In the rows, zero is written as 128.
runs of hidden systems
namo, trace 1 (11 x 18)
[[114  92 174 131 110 155  99 157 107 129 169  88 173 133 125  95 118 116]
 [110 127 171 128  97 104 147 102 118 180  62 125 130  97 151 137 133 147]
 [137 134 135 102 185 154 135 145 103 125 134 113 118  71  75 107 128 117]
 [177 123 122 134  81 110 176 157 143 148 117  98 107 133 128 176 120 110]
 [128 179 125 137 179  91 121 124 132  93 133 147  87 127 120 120 101 151]
 [164 116  83 158 135 166 102 166 126 126 138 111 147 164 148 166 151  98]
 [ 97 140 127 120 102 102 150  78 132 107 129 187 113 164 124 126 138 147]
 [120 100 105 125 143 164  67 142 135  99 158 106 151 114 135  92 106 113]
 [119 124 176 115  83 122 158 107 118 158 106 114 145 170 153 139 163 144]
 [ 94 117 146 127 161 122 106 134 113 115 124 154 143  64  87  98  96 134]
 [161 127 121 120 109 153 145 143 150 168 115  62 120 118 156 141 162 116]]
tad, trace 2 (11 x 18)
[[165 126  52 134  65 121 164  95 145 117 120 127  77 151 150 188 144 118]
 [137 167  98 114 145 131  96 110 114  43 168 136 142 192 113  97  67 146]
 [117  77 127 155 139 114  70 160 135 134  70 149 162 170 197 161 140 116]
 [107 131 144  77 184 130 156  74 142 161 144 159 155 144 136  70 161 156]
 [ 95  78 132 143  82 180 102 167 169 130 143 100 171  89 107 114 140  93]
 [107 124 205 115 110 103 186  78 122 156 131 104  79 113 152 129  84 140]
 [123 167 120 148 162 170  98 174  81 117 124 128 127  80  73 122 109  90]
 [171 101 117 113  83  76 165 138 103 148  88 133  87 136 142 177 161 126]
 [162 187  78 112 160 122 122 111 139  83 146 123 154 117  72  95 102 170]
 [141 102 129 167 104 128  97 176 168 112 107  90 130 182 174 177 165 121]
 [103 160 147 130 179 109 170  61 142 135 176 180 140 158 125 109 117 161]]
pofi, trace 3 (11 x 18)
[[155 117 107 129 147 142 127 137 101 118 164 127 102 165 149 143 118  98]
 [125 151 115 122 105  94 100 123 103 102 105 148 132 160 139 112 128 150]
 [136 113 111 119 156 153 101 100 129 128 114 103 167 117 139 123 149 148]
 [117 115 149 122 103 135 154 141 162 139 120 144 171 157 117 131 124 120]
 [ 94 109 156 130 146 113 119 135 152 127 151 127 103  91 125 102 124 133]
 [121 157 125 137 115 159 141 133 102 162 149 121 109 137 143 126 138 100]
 [119 135 147 137 106 106 129 114  85 104 109 131 118 115 100 149 126 146]
 [166 115  97 104 153 154 124 117 121 125 102 103 127 108 139 135 103 119]
 [152 127 145 115 115 107 138 163 139 115 114 127 144 177 119 143 148 133]
 [124 115  99 150 158  99 105 130 162 127 145 140 136  97 134 112 121 147]
 [107 165 120 130 110 162 147 124 152 137 140 126 115 155 142 124 158 113]]
tad, trace 4 (11 x 18)
[[131 117 104  82  89 157 112 116 148  69 130  97 143 119  95  96 115 138]
 [149  96 177 139 141 109 123 143 142 118 112  95 139 148 156 153  83 130]
 [105 172 149 134 179 115 136 149 142 153 112 161 124 118 120 111 142 130]
 [128 104 101 142 104 137 131 136 128 141 164 114 114 104 124 135 183 116]
 [126 157 128 127  76 126 152  87 117 119 140 117 138 137 118 124  86 142]
 [122 122 131 132 155 157  87 142 111  81  95 115 108 129 133 149 113 110]
 [158 113 130 107 153 109 155 137 110 160 118 155 142 160 139 138 131 124]
 [115 133  99 117 120 116 109 139 162 111 124 137 140 104 103  94 151 145]
 [139 111 148 139 116 132 130 114 138 136 151  71 126 133 158 140 135 143]
 [ 96 166 161 145 128 145 142 120 128 126 121 152 145 137 103 133 108 123]
 [123  95 107 134 136 140 118 132 113 129 121 138  83 105 147 144 137  94]]
bigus, trace 5 (11 x 18)
[[129 108 141 111 137  87 166 212 136 135 133 197 129  95  43 118 112  96]
 [158 128  57 142 119  94  93 116 127 140 154  83  54  80 200 111 139 144]
 [151 227 154 135 132 139 141 139  71 105 120 109 154 184  82 140 154 154]
 [125  63  78 172 133 144 113 107 153  98 100 172 124 114 124 210 133 101]
 [130 164 128  50 161 152 150 107 151 129 147 134 108 199 170  62 114 121]
 [121  76 143 165  87  95  79 191 113 100 153 135 200 141  93 131 128 130]
 [107 137 131 135 135 114 131  40 150 167  87 109 113  93 200 122 116 168]
 [110 151 179 102 134 202 139 178 105 124 142 114 160 135  52 107 157  89]
 [152  57 107 158  79  64 168 108 158 147 142 135  92  90 146 182  95 126]
 [120 223 134  88 188 150 108 142 102 121 112 122  90 118 136  61 107 130]
 [152  65 129 170  77 120 123 162  79 121 146 110 148 155 110 199 192 114]]
bigus, trace 6 (11 x 18)
[[122 102  74  93 146 126 137  87 121 115 195 185 110 151 127  88 156 126]
 [141 150  94 117  56 135  87 133 108  92 137 103 174 171 136  91  85 135]
 [109  93 184 130 140 122 100  99 137  91  62 101 141 131 139 159 124 160]
 [127 111 150 112 175 166 153 144 150 191 106 138 170 111 131 117 140 104]
 [105 112 135 133  75  95 154 158 172 138 171 132 100 101 106 104 156 129]
 [142 163 124 156 142 121 121 100  98 128 169  87 112  94 131 117  80 150]
 [117 156 147 149 101 155 127 144  80 120  92 135  99 153 132 171 142  92]
 [153  86 108  83 167 109 152  98 109 113 115 172 117 129 111 138 130 132]
 [157 147  75 100 111 139 103 172 146 123 112 116 148 151 143  93 124 111]
 [133 116 167 141 126  85 120 121 155  95 133  93 138 152 124 143 161 180]
 [109 156 120 172 166 164 127 116 150 165 129 138 169 111 137 136 108 118]]
pofi, trace 7 (11 x 18)
[[131 123 163 171 123  77 116 175  86 178 143 125 129 145 162 142 176 132]
 [127 180  73 129 132 113 133 113 119 143  96 171 139  64  88 112 124 149]
 [142 112 120 117 100 182 146 112 159  95 128  68 103 132 113 173 171 119]
 [151 115 157 139 148  86 159 129 125 115 164 145 139 166 123 146  53 132]
 [105 144 106 116 154 138  64 162 137 108  81 133  86 120 171 103 139 111]
 [147 114 128 126 120 123 151  95  90 153 162 131 165 169 127 136 194 150]
 [107 139 116 134  90 129 117 120 158  98 109 144 167  90  90 108  64 133]
 [128 105 173 116 155 152 139 122 160 150 126  67  90 127 172 137 159 122]
 [125 141 151 149 129 108 148 169  82 144 159 184 160 153  84 131 102 106]
 [110 121  92 117 101 114  90 112 143 113  84 114  65  63 153 111 139 137]
 [181 151 138 109 147 167 171 114  97 142 167  85 163 180 106 146 154 132]]
namo, trace 8 (11 x 18)
[[103 150  79  93 130 140 117 119 151 100 109 188 111 156 128  96 142 123]
 [126  78 131 130 106 135 101 132 130 101 196  97 157 157 133 111 150 135]
 [ 96 146 154 124  91 115 127 101 128 153  89 141 172 135 153 107 101 148]
 [101 102 161 121 164 166  98 134 118 116 121 100 127  79 101 122 165 128]
 [151 110 140 112  99 122 192 125 131 189 129 124 134 117 126 135 114 110]
 [124 171 135 124 135 103 116 152 125  96 110 118  73  95 105 113 111 138]
 [181 120 113 154 159 139 137 130 114 147 146  96 136 146 150 172 129 124]
 [119 168 110 121 115 113 146 132 131 104  89 185 118 150 106 142 122 124]
 [135  92  95 137 156 142  94 123 150  93 173 109 117 126 139 123 138 129]
 [120 155 143 120  87 133 151 126 122 148 128 142 164 192 150 118 121 127]
 [ 87  99 146 143 136 122  84 124 120  92 121 138 119  91 115 123 138 138]]
Vis, trace 9 (11 x 18)
[[142 130 158 150 117 101 155 120 144 123 153 123 143 199 147 162 123 144]
 [ 87 146 115 156 169 134 112 115 144 133 131 174 128  91 121 113 105 122]
 [113 107 133 126  99 155 118 121  88 150 131 114 119 148 161 131 193 112]
 [131 113 137  97 107 113 135 110  88  96 130 153 146 132  92 114  69 135]
 [132 106 123 126 141 135  91 153 164 140  89  75 118  83 163 118 129 127]
 [159 139 171 105 141 103 182 137 112 142 129 131 142 172  96 143 151 140]
 [113 138  84 162 105 123 124 144 177 114 147 146 121  74  94 130  99 118]
 [126 161 139 118 131 158 134  91 120 136 149  83  93 168 177 125 175 135]
 [127 127 129 151 135 126 114 143  81  86 129 173 151 154  88 156  78 106]
 [122  99  86 115 130 109  95 106 151 140  90 121  87  82 186 112 144 137]
 [156 139 161  80 144 144 139 159  93 127 130 126 189 192 101 104 151 128]]
Narus, trace 10 (11 x 18)
[[183 157 134 105 164  85 153 130  77 134 144 135 162 141  96 106  83 154]
 [120 121  98 168 113 151  77 170 170  99  68 113 105 118 151 179 135 101]
 [151 152 138  84 175 107 164  99 119 129 178 128 131 171 111  90 183 168]
 [108 141  90 188  80 152  92 153 141 107 122 153 176 122 115 147  62  97]
 [ 98 116 172  99 165 127 148  65 149 133 134 107  61 137 179 116 186 155]
 [139 137 126 135 109 150 120 166  59 148 149 154 212 138  87 110  73  99]
 [ 99  68 134 123  99  98 119 111 189 118  73 120  59  94 175 159 162 141]
 [176 172 142  80 180 154 153 140  69 155 173  97 181 126  83  77 118 138]
 [116  92 121 200  40  96 109 167 177  98  97 134 110 140 141 208 116 108]
 [147 172 132  73 244 124 168  71 125 148 139 129  95  97 120  86 155 169]
 [125 135  95 182  32 173  86 203  96 101 154 126 164 178 115 154  95  64]]
Vis, trace 11 (11 x 18)
[[126 150 178 106 136 105 141 138  60 167  55 181 140 180 170 134  79 105]
 [111  56 126 120 144  88  82 159 126 111 112 134 129  35  79 109 176 153]
 [196 150 106  77  83 150 189 120 138 187 124  70 166 148 141 113 132 135]
 [ 91 157 189 165 121 126 135 152 192  58 135 122 128 134  56 151 101 143]
 [145 130 101 171 182 138 150  96 136 185 178 107  73  98 186 151 122 111]
 [ 91 193 130 108 101 145 122 153  64  98  96 188 109 183 102 124 159 105]
 [153  48  72 145 118  97  69  99 106  77 163 102 125  90 147 132 116 151]
 [156 171 129  62 146 151 134 131 135 156  33 122 171 173 165 108 105 128]
 [110  55 178 161 140  93 126 170 174 100 150 139 168 118  65 160 166 143]
 [134 167  89 122 117 131 193  89 167 219 164 138 122 100 161  93  97 120]
 [ 62 172 197 151  99 178  99 152  97  78 140 110 114 159  92 128 173 116]]
Narus, trace 12 (11 x 18)
[[106 187 159 141 190 181 107 137 101 156 140 111 160 125 131  93 138 119]
 [ 91  89 133 162  45 107 131 127 115 126 138 166 135 155 122 162 167 119]
 [131 126 111  82 173 134 155  66 132 150 114 134 119  61 121  93  89 141]
 [130 114 165 123  77 169 110 190 106 112 141  73 125 162 136 133 115  84]
 [147 103 148 129 165  32 154 109 133 143 100 162 126 121 129 146 131 183]
 [136 176  86 131 146 206  97 172 131 131  97  94 139  86  98 123 144  94]
 [139 107 138 137  76  77 159 106 142 100 192 118 100 200 133 151 164 158]
 [129 177 101 146 191 146 120 104 127 132  90 161 152  87 122 116  39 125]
 [ 93 101 157 118  98 180  96 154 117 103 144  92  80 181 167 138 204  91]
 [153 115 114 109 138  49 160  93  96 156 135 191 195 129 106  96  89 174]
 [ 95 123 118 138 109 207  72 155 178 104  62  71 104  67 137 134 125  91]]

runs to name
trace 13 (2 x 18)
[[ 91 188  85 210 106 122  89 142  95 166 156 154 158 136 148 126 201 138]
 [ 96 129 120 121  95 168 150  15 108  85 156 135 122 141  99 147 151 154]]
 : bigus
trace 14 (2 x 18)
[[ 84 125 134 181 160 180  73 123 184 120  94  98 144 107 149 156 187 135]
 [137  89 154 107 137 137 201  87  89 157 172 181 142 186 129 157 128 102]]
 : Vis
trace 15 (2 x 18)
[[110  63 157 128 166 158 119 106 101 139 110 144 144 117 149 147  99 105]
 [114  97 150  79 107 110 140 160 115 155  87 156 111 111 134  98 129 104]]
 : Vis
trace 16 (2 x 18)
[[118 142 125 121 127 170 148  82 104 144 149 123 121 133 151 120  83 107]
 [ 93 115 164 126 121 132  93 152 100  98  96 131  98 132 135 135 130 110]]
 : Vis
trace 17 (2 x 18)
[[167 170 123 178 153  96 151 158 158 143 123 131 141 137 119 171  82 136]
 [ 95 160 104 156 158 132 126 113 158 123 128 147  88 115 125 141 199 139]]
 : Vis
trace 18 (2 x 18)
[[ 51 159 184 154  84 151 104 134  97 102 110 136  90 168 136 146 178 116]
 [158  75  98 120 163 116 117  78  50 118 172 132 122  89 128 124  73 131]]
 : Vis
trace 19 (2 x 18)
[[159 102 147  83  77 125 139 136 145 126 116  56 147 111 125 105  99 139]
 [158 125 186 150 167  99 152 150 151 127 109  92 132 118 107 173 112 148]]
 : Narus
trace 20 (2 x 18)
[[138 120  54 158 115 118 102 113 123 113 121 151 118 111 143 151 136 128]
 [146 150 120  90 128 144 154  85 144  98 132 115 126 171 118 126 136 150]]
 : pofi
trace 21 (2 x 18)
[[114 105 135 141 127 118 103 115 152  35 112 107  59 105 104 165 104 136]
 [194 140  85  93 206 138 131 149 115 158 127 114 107 156 174 116 118 107]]
 : Vis
trace 22 (2 x 18)
[[133 133 122 149 129  71 121 172 187 160 120 127 147 115 147 115 143 152]
 [ 98 163 143 164 150 140 118 106 138 133 172  99 125 103 126 116 172 154]]
 : bigus
trace 23 (2 x 18)
[[136  70 150 112 172 107 147 126 179 165  98 106  98  63 149 131 132 132]
 [143 193 135 130 130 123 155 184 134 175 170 110 122 113 103  87 148 121]]
 : bigus
trace 24 (2 x 18)
[[121  70 173 133 100 122 159 137 115 169 101 126 150  94 104 162 165 123]
 [156 141 117 101 131 106 167 156 143 144 134 127 106  69  85 100  81 120]]
 : pofi
trace 25 (2 x 18)
[[153 143 146  99 156 162  92 142 122  84 116  51  88 187 166 132 217 143]
 [183 117  92 150 138  73 155 143 108 102 141 198 179 172  87 172  53 127]]
 : Vis
trace 26 (2 x 18)
[[111 111 152 142 144  61 128 136  70 157 124 184 150 100  92 122 167 159]
 [142 149  44 118  96 179 119  96 126 151 106 102 119  75 142 115 147 120]]
 : bigus
trace 27 (2 x 18)
[[ 92 101 149  95  44 117 104  96 109 120 122 102 140 104 141  68  97 142]
 [153 112 198 108 160 144 126 137 110 141  89  54 158  97 125 130 101 137]]
 : Vis
trace 28 (2 x 18)
[[122 153 130 111  86 165 137 102 107 104 131  96 124 149 112 130 150 138]
 [148  95 134 130 134 132 138 129 135 103 106 143 144 128 102 164  78 118]]
 : bigus
trace 29 (2 x 18)
[[111 153 125 107 117 156 124 107 141 109 139 160 181 200 139  96  93 128]
 [ 82  74 171 172 140 117  84 124 146 131 131 130 147 109 163 134 127 134]]
 : Vis
trace 30 (2 x 18)
[[ 96 102 212 172 110 100 146 125 132 193 172  99 157 160 187 127 146 147]
 [ 69 173 134 142 133 145 100 134  68 163  81 167 126  54 113  96 121 109]]
 : namo
trace 31 (2 x 18)
[[119 113 141 145 113 162 163 118  85 142 132 160 119 136 106 178 125  90]
 [138 110  92  73 125 118 139 116 120 107 106 170  85 125 131 107  95 109]]
 : bigus
trace 32 (2 x 18)
[[130 140 137 142 158 217 122 129  69 116 119 134 120 166 143 168  63  56]
 [121  60 143  71 106  70 145 142 109 116  86 202  95 177 144 130 139 110]]
 : bigus
